In the rows, 128 means zero.
Each path is a new rotation, seen through one point. The rows after it are directions, each followed by how far the rotation turns it, in degrees per step (0 if it stays put).
Each turn is a multiple of 5 degrees from 10 to 175, or 0.
Each row of a path follows its step; steps can be skipped.
path 1
step 0: [127 138 131 132 131 119 145 127 124 129 122 159 133 126 132 138 130 140
 107 128 119 141 135 118 119 144 118 135 132 140 127 116 127 134 133 123
 134 134 133 118 127 125 136 129 119 133 127 128 129]
step 1: [134 141 124 137 131 126 129 134 135 146 141 125 132 114 122 138 119 130
 127 134 136 119 127 114 148 124 119 143 136 124 130 124 122 135 114 133
 134 134 133 110 132 127 136 133 114 129 123 143 126]
step 10: [135 137 139 119 129 120 139 136 130 125 135 120 136 130 134 121 136 119
 130 130 131 111 127 141 135 127 129 128 135 123 119 124 120 135 100 126
 136 116 126 119 113 129 135 128 117 124 128 146 143]
step 11: [118 134 126 122 126 106 112 119 129 122 122 126 136 123 133 115 121 121
 127 126 126 127 141 135 119 113 123 131 134 131 143 137 150 144 127 123
 137 115 122 127 115 132 138 127 120 124 126 121 127]
step 14: [152 134 128 129 136 110 127 126 126 112 133 136 131 131 121 127 134 120
 123 123 123 120 126 124 132 144 138 128 134 124 133 125 134 146 131 147
 143 124 128 136 129 143 130 117 137 120 135 139 127]
step 16: [106 129 128 112 111 120 120 142 126 131 126 139 121 133 127 120 123 132
 121 125 129 135 135 135 123 124 130 118 115 134 117 127 140 134 120 121
 137 112 125 123 119 125 128 113 139 115 128 141 130]
step 17: [120 120 129 122 127 112 124 114 106 132 140 126 129 131 129 125 129 122
 128 114 130 125 132 123 140 126 135 143 106 133 121 128 129 131 134 128
 144 116 135 123 140 129 140 131 130 142 129 127 111]
step 20: [123 131 118 127 115 124 116 128 130 123 126 131 127 125 123 121 132 138
 128 125 133 131 144 125 138 106 135 139 131 123 135 146 138 127 135 137
 120 121 134 141 134 137 147 123 130 122 148 143 132]
step 27: [115 133 133 138 140 112 130 136 116 118 119 114 126 123 134 119 111 138
 119 125 130 135 113 135 111 129 137 124 149 137 131 116 123 114 131 131
 127 131 133 126 131 137 134 130 129 133 125 136 128]
step 30: [141 134 129 129 126 127 128 122 126 129 115 125 128 115 131 139 121 128
 127 131 124 147 119 142 132 126 127 124 133 138 121 124 135 125 127 132
 129 114 148 137 127 125 123 110 133 117 115 118 101]
[132 126 130 129 131 129 125 126 126 130 125 132 127 129 126 129 129 130
 128 129 128 124 131 128 128 129 126 132 126 129 132 124 134 130 130 128
 126 126 128 129 132 130 131 133 129 129 130 130 126] | 130
[133 134 128 131 128 129 129 128 126 130 128 126 128 130 125 129 126 130
 129 126 126 129 130 126 129 131 124 128 128 129 130 129 129 127 128 121
 126 129 128 128 125 129 125 128 122 128 123 129 128] | 10
[128 128 126 126 125 128 127 129 127 124 129 134 132 128 128 128 130 125
 130 124 127 131 128 130 130 130 128 127 126 127 133 132 126 127 131 127
 131 130 127 127 129 134 129 132 126 127 130 126 127] | 125
[124 126 126 130 129 126 129 129 130 130 131 129 128 131 130 128 131 131
 128 124 134 127 129 131 126 133 128 128 128 129 130 128 126 130 126 126
 126 132 128 129 125 127 129 128 130 131 127 132 121] | 40
[131 127 126 131 132 126 125 128 124 127 128 128 132 129 127 130 130 127
 130 129 125 128 128 132 129 129 127 128 127 125 126 132 124 130 125 130
 127 125 126 126 133 123 127 127 128 126 124 131 126] | 90
[129 127 133 129 129 128 126 133 130 128 129 128 130 124 128 130 132 127
 126 127 132 127 122 127 136 130 129 126 127 132 126 129 130 129 128 126
 129 126 128 129 128 129 125 129 129 126 126 128 127] | 160
